Here is a table of points, one per row:
(17, -2, 12, -14, -51, -55, 16, 45, 68, 36, -9, -11, -20, 83, -50,
 -13, -9, 67, 47, 57, -20, 25, -20, 6, -13, 93, 59, -18, -73, -40,
 -4, 11)
(6, -9, 30, -16, -2, 27, 21, -8, 9, -10, 1, -15, -2, 4, -31,
 6, -12, 15, -31, 21, 31, 33, -2, 27, -17, -4, -16, 25, 2, 20,
 12, 18)
(1, 36, -15, -32, -68, -54, 31, 11, 61, -26, -7, -18, -29, 20, 39,
 15, 31, 1, -99, 49, 58, 28, -50, -35, 6, -13, -9, -32, -34, 38,
 17, 52)
(1, -19, 45, 7, -26, 6, -48, 21, -10, 12, -16, -6, -47, -35, -12,
 -27, -4, -16, -13, -48, -30, 13, 17, 21, 9, 26, 11, -3, 16, 42,
 1, 12)
(23, -46, -18, -33, -29, 40, 15, -37, -15, 2, 10, -1, 11, 25, 3,
 -4, 14, 30, 12, -23, -33, 11, -3, -8, 1, -47, -9, 4, 10, -16,
 -11, -10)
(-11, 27, 22, -33, -12, -23, 43, 30, 24, 9, 24, 12, -36,
 7, 7, 5, 5, -2, -106, 18, 24, 6, -30, -4, 31, -6,
 -55, -10, 5, 6, -27, 39)
(41, -26, -37, -1, 89, 82, -10, -41, 9, 89, -10, -23, -4, 52, 45,
 -25, -7, -59, 44, 26, -9, 43, -8, -73, 5, -27, -4, -22, 21, -24,
 39, -3)
(52, -46, 5, 66, 55, 60, -31, -66, -58, 79, -24, -25, -22, -22, 64,
 -18, -83, 24, 12, 5, 59, 28, -12, -10, 33, -45, 13, 6, -70, -50,
 35, -54)
(17, 21, -16, 15, -56, -31, 10, 79, 84, 33, 10, -7, -20, 78, -34,
 -29, 0, 82, 60, 35, 8, 39, -11, 2, -15, 90, 62, 6, -67, -39,
 2, -8)
(-14, 68, 23, 25, 9, -7, 1, 5, -9, 15, 16, 0, -5, -53, -17,
 -17, -27, -15, 9, -41, -10, -19, 24, 6, 15, -9, -41, -29, 41, 11,
 10, 8)
(15, 28, 11, 6, 4, -46, 16, 45, 8, -12, 18, -36, -42, 12, 12,
 26, 48, -11, -49, -22, 59, -9, 11, -5, -25, 0, 10, -31, 2, -11,
 2, 14)
(40, 5, 27, 63, -13, -2, 8, -15, -18, -33, 41, -19, 1, 13, -31,
 -1, -15, 7, -6, 4, 40, -11, -24, -23, -6, 28, -15, -33, -3, 39,
 -10, 11)
(0, 57, 6, 3, 18, -9, -14, 1, 23, -12, 11, 2, 10, -25, -47,
 -4, -28, -2, -45, 10, 30, 58, -62, 36, -37, -11, -30, -51, 24, 8,
 -36, 24)
(8, -23, 15, -27, 18, -22, 9, -17, -25, -20, 24, -24, 3, 6, 7,
 4, 48, 24, -18, 0, -8, 5, -3, 4, 27, -39, 5, 29, -11, -11,
 -3, -16)
(-22, 49, 32, 26, 5, 46, -21, -4, 12, 33, 83, 20, 52, -38, -17,
 -13, -19, -24, -54, 7, 53, 23, -43, 40, -9, -20, -37, -44, 23, -5,
 -15, 1)
(-5, 85, 46, 80, 69, -55, -9, 37, -19, -16, 37, -50, -66, -80, -25,
 -15, 1, -11, -26, -15, -43, -31, 11, -3, 18, 74, -9, -44, 54, 51,
 72, 48)
(21, 4, 39, 42, -18, -8, -34, 33, -38, 18, -29, 18, -3, -12, 3,
 28, 1, -5, -9, -40, -13, -4, -3, 11, 13, 36, -8, -6, 20, 17,
 26, 16)
(0, -20, -32, -25, -37, -2, -19, -5, -20, -12, -11, 6, 3, 2, -4,
 5, 25, 3, 34, 22, -37, -20, -11, -1, -16, -38, 41, 53, -20, 21,
 1, -52)
(-3, 48, 22, 28, -6, 54, -38, 12, -8, 23, 18, 17, 71, -13, -41,
 -6, -25, 4, -89, 38, 68, 20, -81, -8, -44, -20, -36, -33, 47, -14,
 -17, 23)
(51, -13, -12, -1, -95, -3, -82, 22, -118, 20, -94, 31, 80,
 33, 1, -74, 8, -62, 14, 18, 37, 50, 69, 58, 53, -22,
 14, 18, -27, 32, -80, 82)
(-7, 54, -34, -58, 43, 18, 30, -23, 26, 22, 63, 83, 73, -57, -25,
 19, -46, 52, -17, -37, -22, 13, 95, -19, 4, -28, -35, -7, 8, -19,
 -4, 14)
(-11, -10, 8, 28, -29, -11, -44, 8, -53, -1, -15, 6, -20, -21, -26,
 -31, -2, -4, 11, -23, -33, -2, 11, -25, 20, 8, 2, -11, 26, 30,
 -3, -17)
(31, -16, -11, -20, -12, -5, -24, 5, -7, -14, -1, 3, 19, 7, 18,
 -2, -6, 3, -49, -27, -9, -2, -3, -48, 7, -9, -2, 35, -6, -23,
 5, 4)
(-14, -29, 32, -13, 46, -65, 3, 0, 55, -67, 1, -58, -38, 34, -21,
 47, 75, -51, -64, 23, 36, -39, 62, 33, 9, -48, -10, 92, 6, -41,
 63, -20)
(59, -54, 21, 56, 60, 34, -29, -79, -47, 119, -38, -15, 14, 7, 60,
 14, -71, 7, -33, 1, 2, 8, -17, 9, 32, -29, 24, -26, -62, -33,
 21, -84)
(-56, -14, -22, 56, 4, -44, -1, -22, 42, -36, -31, 8, -14, 18, 13,
 1, 10, 18, 41, -4, -9, -19, -3, 13, 9, 54, 36, -10, 24, -4,
 -20, 27)
(-14, -35, -14, 12, -70, -13, -19, 13, -91, 36, -36, -2, 57, 27, -24,
 -13, -13, -28, 35, -29, 12, 22, 28, -6, 28, -22, 10, 12, -28, 43,
 -29, 1)
(-9, 27, -4, 36, 2, 57, 12, -17, 20, 32, 65, 14, 51, -46, -44,
 -28, -32, -12, -75, -3, 50, 12, -42, 37, 8, -13, -32, -28, 11, 4,
 -1, 30)
(-17, -16, 1, 7, -26, -45, -9, -15, 23, 1, -33, -14, 4, 31, 4,
 -17, 6, 38, 71, 12, -9, -30, -18, 5, -28, 29, -17, 4, -42, -29,
 -21, -10)
(12, 26, 7, -36, 12, 48, -15, -22, 8, 5, 23, 17, 51, -42, -1,
 18, -11, 37, 12, -36, -5, 12, 8, -4, -4, -23, 3, -18, -16, -7,
 -15, 10)
(24, -41, 7, 14, -49, 14, -27, 9, -82, -2, -27, 29, 59, 20, 24,
 -43, 24, 1, 39, 6, -6, 31, 35, 47, 6, -2, -13, 15, -20, 56,
 5, 19)
(-19, -20, -5, -10, -58, -4, -18, 5, -2, 25, -3, -9, 10, 30, 28,
 -2, 32, 27, 44, 20, -66, -16, -12, -13, -27, -4, 5, 40, -32, 16,
 -35, -34)
(4, 1, -15, -31, -17, 44, 4, -60, 11, 7, 4, 8, 33, 13, 22,
 -17, -15, 14, -6, -16, -16, 18, 16, -28, -31, -16, -22, -6, -3, -12,
 -5, -8)
(-7, -19, -8, -38, -52, 4, 13, -21, -23, -12, -4, -11, 12, 6, 35,
 -6, 22, -8, 58, 1, -10, -41, -22, -15, 6, 4, 21, 57, -10, -11,
 -8, -44)
(28, -17, -37, 23, 91, 108, 7, -45, -5, 83, -37, 34, -48, 61, 4,
 -28, 5, -48, 3, 13, -32, 42, -5, -48, 1, -38, -7, -22, -31, -50,
 22, -29)
(-36, 23, 4, 97, 17, -17, 2, 66, -3, -81, -12, -35, -55, -42, -16,
 -17, -23, -12, -11, -11, -73, -42, -6, -4, -11, 29, 42, -43, 22, -20,
 2, 16)
(16, -30, -29, 12, 124, 95, -1, -28, 6, 76, -16, -4, -7, 36, 53,
 -25, -34, -24, 15, 19, 4, 42, -9, -79, -5, -39, 23, 22, -19, 7,
 3, -15)
(-12, 8, -34, 16, -10, -11, 12, 21, 1, -21, -10, 0, -32, -6, 11,
 19, 9, 9, 16, 32, -26, -16, -7, 31, 8, 26, 15, 22, 10, 1,
 -11, -1)
(29, -16, -4, -35, -15, -30, 5, 12, 12, -37, 1, 0, -22, 23, 3,
 35, 39, -41, 16, 15, 7, -19, -6, 26, -24, -13, 2, 43, -8, 1,
 19, -29)
(22, 7, -85, -76, 16, -9, 19, -12, -57, -44, -9, 27, -9,
 2, 22, 27, 48, -118, -22, -53, 9, -88, -46, 57, -54, 0,
 56, 127, 18, 16, 64, -5)
(26, 36, 20, 0, 12, 4, -13, -4, 20, -39, 15, -72, -32, 74, -59,
 15, 21, 40, 22, 1, 54, -57, 17, -8, -6, 94, 40, -73, -54, 43,
 -56, -11)
(-14, 24, 12, -44, 29, -40, 15, 30, 38, -33, -7, -3, -25, -25, -7,
 -41, 26, 0, -54, 12, 29, -8, 19, 15, 20, 1, -38, -12, 21, -13,
 33, 13)
(3, 59, -26, -65, 16, 42, 48, -44, 20, 24, 48, 47, 42, -69, -31,
 22, -29, 30, -2, -53, -30, 2, 83, -4, 5, -33, -22, -31, 6, -30,
 -20, 33)
(1, -21, -10, -21, -22, -29, 7, 9, 17, 22, 11, 0, 16, -11, -7,
 21, -10, 30, 30, -16, -22, -25, 26, -6, 13, -46, 6, -6, 12, 14,
 28, -7)
(29, -42, -19, -27, -48, 1, 4, -10, -5, -13, -6, -22, 6, 27, 29,
 -5, -6, -1, 49, -13, -41, -8, -16, 15, 6, -15, 15, 60, 2, 17,
 -42, -39)
(38, -6, 25, 6, 21, -7, -29, 17, 56, -55, 65, -17, -34, 83, -42,
 6, 11, 13, 37, 25, 53, -66, 9, -10, 0, 92, 17, -77, -69, 51,
 -52, 6)
(4, -9, 9, -31, -1, 35, 12, -16, 7, 7, 23, 37, 40, -26, -13,
 29, -30, 1, 35, -17, 11, 17, 10, -17, 38, -16, -31, -31, 2, 2,
 -2, 4)
(-37, 52, 18, -16, 18, -5, 22, 36, -6, 18, 40, -20, -23, -64, -28,
 -25, -47, -14, -53, -19, 23, -2, -5, 25, -15, 25, -41, -46, 20, 10,
 9, 33)
(2, -35, -25, -14, -32, -8, -31, -13, 1, -9, -25, 24, -18, 53, 1,
 -4, 4, 37, 40, -23, -23, -21, -8, -5, -11, -33, 19, 49, 9, 25,
 10, -37)
(16, -11, 8, -1, 14, -31, 33, -3, 15, -23, -6, 2, 8, -28, -15,
 6, 50, -21, -32, 5, 3, -3, 36, -9, 42, -13, 20, 20, 7, -5,
 18, -37)
(34, 66, 9, -73, 12, 38, 37, -41, 25, 24, 53, 65, 26, -62, -44,
 52, -53, 37, 24, 1, -25, -8, 77, 4, 13, -48, -49, -22, 16, -37,
 0, 43)
(-6, -5, 10, -28, -15, 16, 47, 11, 13, 16, -1, 13, 21, -41, 7,
 16, 15, 22, 27, -10, -14, -14, 28, -8, -22, -46, -10, -3, -8, 12,
 -31, 10)
(26, -41, 13, -22, 30, -73, 48, 16, 42, -49, -7, -20, -19, -13, 2,
 12, 52, -64, -66, 7, 26, -15, 44, 8, -13, 21, -5, 43, 23, -27,
 22, -22)
(26, 51, 3, 0, -65, -53, 65, 30, 47, -43, -24, 21, -56, 37, 47,
 -15, 33, 17, -99, 29, 57, 46, -44, -11, -27, -3, -52, -41, -10, 8,
 -18, 14)
(-3, -15, 1, 21, -7, 63, -42, -3, 2, 15, 9, -10, 74, -22, 0,
 -3, -4, -16, -17, 8, 21, 28, -68, 4, -2, -2, -60, -38, -45, 5,
 8, -10)
These points spread out most along one direction. Take the direction at right angles to it along which they spread out most. Then take the direction at right angles to both along which they spread out most. Go by this last direction. How far along it is each point below, from 0 to 99? 50 is the average, and the first point above lies past it. One standard deviation of the points above along it is 16.
(10, -14, 31, -14, -15, -16, -8, -3, 3, -6, 13, 22, 15, -4, 14,
 24, 47, -13, -5, 2, 10, -10, 7, -2, 23, -16, 6, 21, 12, -18,
 10, -33) 37
(-105, 16, -4, 47, 25, -19, 14, 95, 4, -127, -24, -23, -25,
 42, 37, 5, -116, -34, 6, 46, -58, -52, -19, 23, -5, 17,
 81, -107, 69, -46, 2, 4) 60
(8, -23, -11, -27, -16, 12, 16, -6, -18, -22, -30, -34, 36, 3, 4,
 7, 19, 40, 19, -12, -21, 7, 19, 1, 3, -16, -22, 51, 0, 20,
 6, -48) 37
(-28, -17, -37, -23, -19, -13, 8, -25, -11, -32, -14, 30, -9, -2, 20,
 23, 39, -21, 36, -28, -7, -17, -31, 14, -4, 5, 55, 56, -8, 13,
 20, -27) 31
(18, -26, -30, 8, 88, 86, 7, -56, -3, 84, -12, -11, -32, 36, 54,
 -26, -27, -49, 26, 29, 15, 57, 25, -81, -18, -11, 7, 3, -10, 0,
 22, -29) 60
(0, 46, 61, 24, 35, -32, -9, 21, 8, 13, 30, -10, 3, -36, -28,
 -21, -10, -28, -49, -14, 25, -3, -41, -26, -20, 40, -8, -45, 16, 16,
 -14, 37) 62
(-19, 73, 74, 70, 73, -62, 5, 54, -31, -33, 30, -41, -80, -71, -30,
 3, -21, -28, -17, -41, -38, 0, 8, -15, 21, 74, -25, -21, 36, 10,
 51, 49) 52
(-127, -88, -81, 51, -10, -47, -18, -31, 11, 0, -49, -1, -38,
 -21, 6, 44, 19, 19, 59, 72, -21, -36, 14, 35, -14, 75,
 10, 20, 65, -64, -30, 55) 47
(8, -31, 37, -26, -58, 45, -14, -11, -55, 13, -34, 11, 20, 22, 34,
 -1, 15, 39, 78, -34, -40, 12, -2, -10, -11, -37, 25, 20, 8, 17,
 -20, -53) 47
(-117, -64, -76, 48, 3, -38, -45, 7, 50, -16, -60, -2, -31,
 -42, 41, 70, 1, 27, 71, 46, -3, -7, 9, 47, 11, 72,
 3, 59, 54, -59, -51, 20) 46
(5, -5, -21, -32, 15, 35, 23, 0, 18, 29, -29, 46, 40, 6, -7,
 -13, -7, 35, 9, 10, -19, -13, -7, -26, 4, -47, -21, 0, -10, 22,
 15, -18) 46
(-19, 18, 2, -17, 3, -37, 21, 6, 0, -19, 15, -22, 16, -9, -23,
 21, 11, 3, 9, -24, -5, 29, -8, -2, 2, -25, -32, 0, 2, -22,
 -1, 0) 42
(2, -22, 17, -12, -14, -24, -38, 9, -65, 2, 10, 15, -3, -24, 4,
 -25, 0, 17, 42, -6, -20, 15, -17, -4, -4, -17, 12, -27, 6, 36,
 2, 5) 52
(-38, -22, 3, 1, 0, -11, 29, -17, 2, -44, -12, 23, -8, 31, 27,
 8, 26, -27, 8, -7, -9, -22, 7, 44, -14, 0, 55, 78, 19, -1,
 12, 7) 28
